Here are some points, one per row:
[ -2  29  57 -51  32 -59  63  18 -39   4 -41 -46  52 -25 -18 -17  19   0 -44   8 -28  12 -28 -33 -31  10  21  -2 -40  13 -50   5  -8  43 -16  34   7  48 -37  -9 -33]
[ 42  28   7  54 -58 -16 -12  23  23  -4 -11 -25 -31 -14 -17  -1   0  30 -41  30 -12 -32  39 -51   2  15  70  -8  -6  19 -16  54 -35  41  43  -3  15   4  -5  21 -22]
[ 19  13  26   9 -12 -48  19 -34  18 -19  27  58  11   3 -46 -24   4 -17  65 -22 -33 -32  25  16  -1  35  68  78   9 -44 -29 -23 -45  22   8 -10 -33  39  16  -6  34]
[-25 -46  -1 -20 -51   2  34 -21 -28  -4  22  44 -54 -23  -3  -8   9 -27 -30 -18 -59 -20 -13  11 -13 -16   6   6  -3 -16 -68  14  21 -13 -42  10 -29 -56 -49 -46  19]
[ 14  29  -2  46  -5 -45 -42  36  10  22 -34  33  51 -22 -61 -10  25  -6 -37  38   8  87   7  52 -34  -4 -28  53 -38   8  -3 -31   8 -42  -6   7 -26 -51 -26  40   4]
[ 41   3  77  19 -45 -54   8 -78  -3  32 -40   1   5  21  48  17  49  12   9   8 -19 -46 -10  17 -38 -50 -23 -56  29 -51  45  10  -5 -37 -11   6 -43 -26  29  29 -18]
[-12 -51 -62 -32  -3 -59  -1  52 -32   2  -5  23   1  23  75  -5 -29 -45 -31 -41 -31   4  11  46   1  47 -31  32  -1 -34   1  42  -9 -25 -31 -14  28  47  -2  39 -45]
[-37 -52 -38  -2   0 -13 -20  -8  35 -13 -32  36 -12  30   9  29  16 -32  -6  -4 -35  18 -26 -38   7  32  16 -52 -29 -10   7   0   9 127  16 -41  -3 -37  11  24  24]
[-33  11   8 -23 -16  13  25  14  -4  52  37  58 -34 -16  12  10  -3  17 -10  -5 -65  41  -5  42   1 -43  16   8  11  52  23   0   8 -41  94   9  24  26  45  27 -26]
[ -2 -51 115 -15  27  16 -17 -10 -22 -20   6 -30 -11 -15  20   3 -64  -1 -23 -39  20  36   2  10 -33  46  25 -12  14 -14  -4  48 -26 -35  37 -57  28  -1   8  14  47]
[-39 -21  23  32 -12  30  65  50 -44  19  37 -13 -40 -33 -32   9  22  24 -33 -31  43 -69 -25  20  15  54 -37  19 -48   4  66  -1  35  16  -8   4 -24  12   4  19  44]
[ 37  51  24 -14 -24  25 -60 -53 -52 -49  39  11 -24 -15  11  41   0  22 -62  22   4  13 -15 -10  34  36 -47  14   7  20 -46  19  39   0  -2  33  -7 -31  34   4  29]
[ -34   27   20   29  -12    8    7    3  -18   12  -40   22  -37   39  -32  -34   11  -51   35  -31   49    6  -23  -46   19   -8   -9   13  -30   -7    6  -20    1  -35   39 -110  -11  -41  -48    3   -4]
[ 11 -23 -24 -12  32  21  51 -31  72 -45  20   5 -28 -37  27 -16 -59  26   3  76  61  22  37  66 -53  -5 -21  15  -9 -35  -7 -10  23  18   1 -33 -12  -5   8 -59 -45]
[-17  40  19  52  53  -1  -7  23   6  23  67  45 -24 -12  34  48 -36   5  29   0  -6 -16 -56  -5 -47 -20   7   3  11  -9  27 -45 -46  29 -14  43 -36   2 -58  -4  21]
[-33  26  49 -34  32  26   6  10  51 -14  11  -2 -15   5 -32 -22   2 -14  21 -12 -54  -5 -37 -30 -18  -7  26  19  56  10  35  68  13 -19 -33 -29   6  -8  18  -1 -32]
[ 27   1   3  29  35  49  22  46 -23 -49 -19  -8 -18  82 -12  29  38  14 -12   2 -46   5  27  19 -36   8  12  16  -8  24   6  23  24   8 -57 -11 -49 -20  12 -40  -6]
[-10 -45  11 -45 -24  59  -9 -43 -19  24 -18 -29  14 -35  15  15  54 -42  84  -5  -3  52  95   7   2  -8   2  14  16  28  25  -1  -7  31 -11  41   4  -2 -48  17  18]
[  0  26 -23 -41 -24 -30  38  -7  36 -12 -15  -3  -9 -28   0   8   2  43  16  17  27 -16  22  36  52  40   4 -16  10   2  -3  -9   4 -27 -53 -31  32 -45 -32  72  -7]
[-26 -59  42   6  53  34  26 -28  55  37 -20   7 -48  59 -37   9   5   5 -25  62   1 -13  41 -19  47  -7 -11  21 -39  23  -6 -39  -8 -33  -5  55  37  33  -8  17  -9]
[ 38 -13 -21  24  42  -3  23  11   0 -52 -38 -58  -5 -66  28 -28 -27 -23   4  -3 -68  -1 -14 -10  65 -62  41  -7 -47 -44  61 -17  11 -30  34   7 -16 -18  12 -20  42]
[ 28 -16 -16  16 -37  48  10  22  -8  36 -55  65  58 -64  45  22 -28  49   7  -3  -2 -34 -13 -63  16 -11 -22  48  -2 -20  16  -8  14  -3 -50 -36  -4  35  22 -25 -20]
[ 62 -25 -21  34  -6  42 -17  66  44  30   2 -34   7  26  -7 -14  13 -48 -17   5 -29 -44 -12  46  26  35  12 -10  65 -28 -27 -23  65  -9  40  18 -22  15 -36  28  10]
[ -3  34  -1 -45  33  50 -24   1 -44 -51 -13  29  36  22 -12  31 -40 -23  51  63 -38 -50 -10 -40 -12  28 -39 -18 -18 -29   0 -39  -4 -26  -9  -1  63  -9 -25  28 -46]
[-61  63 -20  54   7   8 -31 -48 -10 -34   8 -49 -25 -48 -12 -20  30 -19 -30 -32 -25 -10  26  52  24 -28 -43  -1  15  -7  16  22 -11  29 -29   1  49   4 -46  -8 -52]
[ 41  31  -1  -8  41  -7  33  -7 -39 -30  21  51  39  43   6 -22  61   4 -39 -26  40 -30  68  -1  -1   5 -21 -13  28  -3  57  14 -35   7  23  13  55   0  24 -16  17]
[-18 -24 -14  26 -13   1 -19   8   6 -34  -5  -4  19  42   9  18   2 125  14 -32  -4  13   4  -3  26 -33  40  80  22  25  -6  -4   3 -11 -36 -14  28 -23 -14  33 -30]
[ 18  12  11 -55 -30  32 -19  -3  25 -13   0 -30  16 -27   5 -38 -15  -2   9 -47  22 -40 -11 -15 -38 -10   1  45 -43 -16 -41  23 -22  12  29  45  23 -22  11  24  16]
[   5  -15  -28  -48    1   17  -22   -3 -101   39  -29  -32  -13    4  -89   -1  -29  -11    4   20   38   11   -8   40   -4  -30   43   16   52  -35   21  -25    2   27  -10  -11  -38   25   52  -15  -34]
[-74 -42 -19  26  16  -7 -45  21 -25 -14 -37  17  10 -40 -16  -9  36  50  21  43  10 -72 -23  56 -15  -2  44 -73  28  19 -44  -8 -23 -28  12 -22  32  23   9 -45  35]
[ 40  -4 -45  12  27 -30  52 -49  -9  -1  16  58   5 -17 -16 -19 -25 -52 -14   0  46 -17 -24 -21 -10 -15  59 -24  12  70  25  54  46   3  10   3  -7   1 -38  14 -46]
[  4  29  -3   2 -18  -7 -39 -19  48  -8   6   8   7  11 -20  40 -13 -56 -52 -12   6 -24  61  -9  33 -56 -59   8  -5   6 -22  18 -29 -18 -31 -40 -22  87  -9 -37  50]
[ -5 -42  15 -21 -20  48  12  16  42 -22  21  15  55 -11 -34   0  37 -25 -66 -54   9   3 -29 -20  16   2 -11 -30  15 -15 -12 -52 -51 -10  42  21  -7 -48  36 -32 -82]
[ 13   5  14  44 -24 -13  38  -3  -7 -22  79 -25  43  15 -29  32  -4 -36  41  36   7  32 -31  38  54 -47   8 -10 -34 -14 -33 -20   4  27 -41 -33  79   1  80  32  -1]
[-59  60  20 -26  15 -14 -28  12  41  55  -2 -14  38  44  32  -1   1  13  13 -66  34  -5  25  15 -29 -22  23 -14 -56 -42 -14  28  66  17   7  10  -3   0  31 -41 -17]
[ -1  -6 -52 -20  82 -18  12   9   3  68  -1 -23 -13  -6 -43  63 -32  23   5 -14  34  -3   1 -28  49 -20 -33   3  38 -55 -40  67 -47  -7   9  28 -26 -55  -2   5  -1]
[ 18 -46  37 -48   4 -34 -47   3  -2   5  -4  34 -10  32   6 -38 -34  25 -15  20   1 -48 -32  47  33 -76 -21 -13 -40  24   3  -8  23  50  -6  14 -24   6 -16  41   8]
[-15   7  31  38  49 -44  -2  -7   7 -16 -60  24 -48 -55  42  -6  55 -23  33   7  16  19  -5 -30  17  39 -54  43  47  -6 -41 -14  55  27  44  15  -2  20  66   5  -7]
[-10  14 -39  15  -5  32 -21  18 -26 -40  35  23   9  -8 -21   5 -20  13  50   6   2  -7  68 -20 -23 -12  15 -45 -35 -22 -25  43  55 -29  64  15 -45  21  -1  38  -3]
[-26 -45 -17  10  -9   0  -7 -63  19  26  39 -52  87 -10 -30  42  42  30 -24  44 -18  24 -44 -21 -39  17 -35  17  10 -19  26  27  17  -5  23 -33 -18  60 -37  26  11]
[-41 -15  28  -8 -46 -49 -34  83 -13 -48  47   6 -34   9  24 -20   2   3 -17  60  38  56  27 -72  38 -22  22 -24  30 -40  40   2  -7  -1 -26  25 -35  16 -18 -21 -27]
[ 40  17  37 -20   0 -24 -49  -4  22  52  28 -27  -9 -34 -38  -8 -60  31  31 -29 -35  -3  38   3  34  72 -20 -49  -6  54  29 -49  11  17 -11 -34 -20   3  -5 -35 -58]
[ 35 -41 -11  40  29   7 -50 -45  -5 -56 -16   4 -11  14   7 -27  23  10  37 -63  31  33 -55  13  17  12 -10 -14 -47  13  11  18 -52 -11  13  36 -34  36 -29 -10 -34]
[ -9  -2   5  21 -45 -36  42  -9 -15 -24  -7 -43   5  41  54  60 -25 -27  47 -35  43   7 -30  -3  23   8  21  -2   6  44 -47 -33  31 -38  27  36 -15  27 -15 -48 -17]
[ 48  45 -22 -23 -45  51  36  43  20  18 -20   3 -65  14 -20 -34  35  38  47   7   6  53 -74  22  -6  -7 -43 -47  -1 -18 -19  44 -19  16 -10   3  23  61 -20 -11  28]
[-35   9 -71  28 -20  -3   4 -63  -8  57  19 -27 -27  45  21 -90 -27  13   3  36 -31  -6  -4 -40  -6  52  -8   3 -24 -12  -1  -5 -32 -37 -17  25 -28 -11  64  -2  -9]
[ 25   2 -58 -25  15 -26 -20 -14 -10   7 -12 -47 -27  15  14  21   2  16 -41 -10  -5   2  -4 -33 -38 -41  -6  37  15  71  -4 -47  -5  11  37 -51  33  12  16 -16  19]
[ 33 -21 -11 -58  44 -21 -27  34  16  10  80 -37  -7 -24  19 -55  87 -17  30  -5  23 -23  -1 -54 -43 -13  -8  -6   2  35 -18 -21  34 -37 -45 -19   7 -17   9  -6  27]
[ 35 -36 -19  21  -5 -42  13  -1 -15  38   3  31  -6 -10 -41  21 -11  44  14 -24 -18  54  31 -20 -10  21  -5 -25 -35 -39  15 -14  29 -14 -20  19  86 -27  -8 -58  36]
[ 19  36  -2  -5  11  45  -6  -7 -31  57  21  -8 -20  16 110   8  42  -1 -40  36  15  12  -3  22  18  22  69   6 -17 -47  -7 -45 -32  14  33 -35   3 -18 -52  -9  -6]
[-11  28 -24 -38  10  16 -36 -16  40  -1 -34  21  16 -11  10  38  13 -48 -18  21  31  13 -45  23  26  49  84   8 -21  40  49  37  -6 -30 -46  31 -20  -9  38 -26  47]
[  10   -6  -24   41  -35    9   -6   22   19  -10  -33  -30  -48  -10  -13   49  -34  -33   -7  -29   23    2   15   -6 -108  -18    8  -23   11    3    8  -52  -26  -10  -62   28   33    4   30   66   -7]
[ -9   7 -14 -50 -38 -45  34  41  14 -43 -24 -25   7  20   8  37   2   2  46  33 -27 -20   1  29 -10  14 -60  13   2  42  39  10 -56   5  78   2 -46 -50  -3 -25  31]
[-35  49 -15 -15  25  27  57 -21  -3 -33 -13   5  51  -1  14 -34 -21  26 -46 -47  -9  40  42 -11  11  -9  -5 -58  33  20 -23 -68 -12   4 -21 -12 -66  22  14  58  68]
[-23  22   5   7 -32  -3 -16 -31  10 -16 -14 -11  41  43 -16 -50 -61  -2 -24   2  11   7 -29  -6 -17  10 -16  16  78 -12  34 -12  48  18  18  43  65 -20 -33 -38  59]
[  2 -10  29  71   4  39   3  41 -27  68   1  -6  66  -4  41 -52 -40 -32  35  37   1   7  22  13   5 -10 -35  -3  12  76 -33  56 -39  28 -23  -1   9 -40  21 -15  -1]
Along one direction, these points spread out more than along any other. Take the direction at right angles to it along which they spread out most. Then take the direction at right angles to both along which they spread out most. Go by this last direction. Where along it does each point below lie, from 0 to 99? 50 is the average, and the first point above lies past it. One standard deviation of the points above along it is 16.
[-61  63 -20  54   7   8 -31 -48 -10 -34   8 -49 -25 -48 -12 -20  30 -19 -30 -32 -25 -10  26  52  24 -28 -43  -1  15  -7  16  22 -11  29 -29   1  49   4 -46  -8 -52] 34
[ 33 -21 -11 -58  44 -21 -27  34  16  10  80 -37  -7 -24  19 -55  87 -17  30  -5  23 -23  -1 -54 -43 -13  -8  -6   2  35 -18 -21  34 -37 -45 -19   7 -17   9  -6  27] 79
[-25 -46  -1 -20 -51   2  34 -21 -28  -4  22  44 -54 -23  -3  -8   9 -27 -30 -18 -59 -20 -13  11 -13 -16   6   6  -3 -16 -68  14  21 -13 -42  10 -29 -56 -49 -46  19] 41
[ 35 -41 -11  40  29   7 -50 -45  -5 -56 -16   4 -11  14   7 -27  23  10  37 -63  31  33 -55  13  17  12 -10 -14 -47  13  11  18 -52 -11  13  36 -34  36 -29 -10 -34] 40
[-26 -59  42   6  53  34  26 -28  55  37 -20   7 -48  59 -37   9   5   5 -25  62   1 -13  41 -19  47  -7 -11  21 -39  23  -6 -39  -8 -33  -5  55  37  33  -8  17  -9] 46
[ 40  -4 -45  12  27 -30  52 -49  -9  -1  16  58   5 -17 -16 -19 -25 -52 -14   0  46 -17 -24 -21 -10 -15  59 -24  12  70  25  54  46   3  10   3  -7   1 -38  14 -46] 62
[ 41  31  -1  -8  41  -7  33  -7 -39 -30  21  51  39  43   6 -22  61   4 -39 -26  40 -30  68  -1  -1   5 -21 -13  28  -3  57  14 -35   7  23  13  55   0  24 -16  17] 45
[ 28 -16 -16  16 -37  48  10  22  -8  36 -55  65  58 -64  45  22 -28  49   7  -3  -2 -34 -13 -63  16 -11 -22  48  -2 -20  16  -8  14  -3 -50 -36  -4  35  22 -25 -20] 55
[ 19  13  26   9 -12 -48  19 -34  18 -19  27  58  11   3 -46 -24   4 -17  65 -22 -33 -32  25  16  -1  35  68  78   9 -44 -29 -23 -45  22   8 -10 -33  39  16  -6  34] 54
[-26 -45 -17  10  -9   0  -7 -63  19  26  39 -52  87 -10 -30  42  42  30 -24  44 -18  24 -44 -21 -39  17 -35  17  10 -19  26  27  17  -5  23 -33 -18  60 -37  26  11] 45
[ 37  51  24 -14 -24  25 -60 -53 -52 -49  39  11 -24 -15  11  41   0  22 -62  22   4  13 -15 -10  34  36 -47  14   7  20 -46  19  39   0  -2  33  -7 -31  34   4  29] 28
[ 40  17  37 -20   0 -24 -49  -4  22  52  28 -27  -9 -34 -38  -8 -60  31  31 -29 -35  -3  38   3  34  72 -20 -49  -6  54  29 -49  11  17 -11 -34 -20   3  -5 -35 -58] 84
[-39 -21  23  32 -12  30  65  50 -44  19  37 -13 -40 -33 -32   9  22  24 -33 -31  43 -69 -25  20  15  54 -37  19 -48   4  66  -1  35  16  -8   4 -24  12   4  19  44] 38
[ 19  36  -2  -5  11  45  -6  -7 -31  57  21  -8 -20  16 110   8  42  -1 -40  36  15  12  -3  22  18  22  69   6 -17 -47  -7 -45 -32  14  33 -35   3 -18 -52  -9  -6] 39
[ 62 -25 -21  34  -6  42 -17  66  44  30   2 -34   7  26  -7 -14  13 -48 -17   5 -29 -44 -12  46  26  35  12 -10  65 -28 -27 -23  65  -9  40  18 -22  15 -36  28  10] 40
[ 13   5  14  44 -24 -13  38  -3  -7 -22  79 -25  43  15 -29  32  -4 -36  41  36   7  32 -31  38  54 -47   8 -10 -34 -14 -33 -20   4  27 -41 -33  79   1  80  32  -1] 50
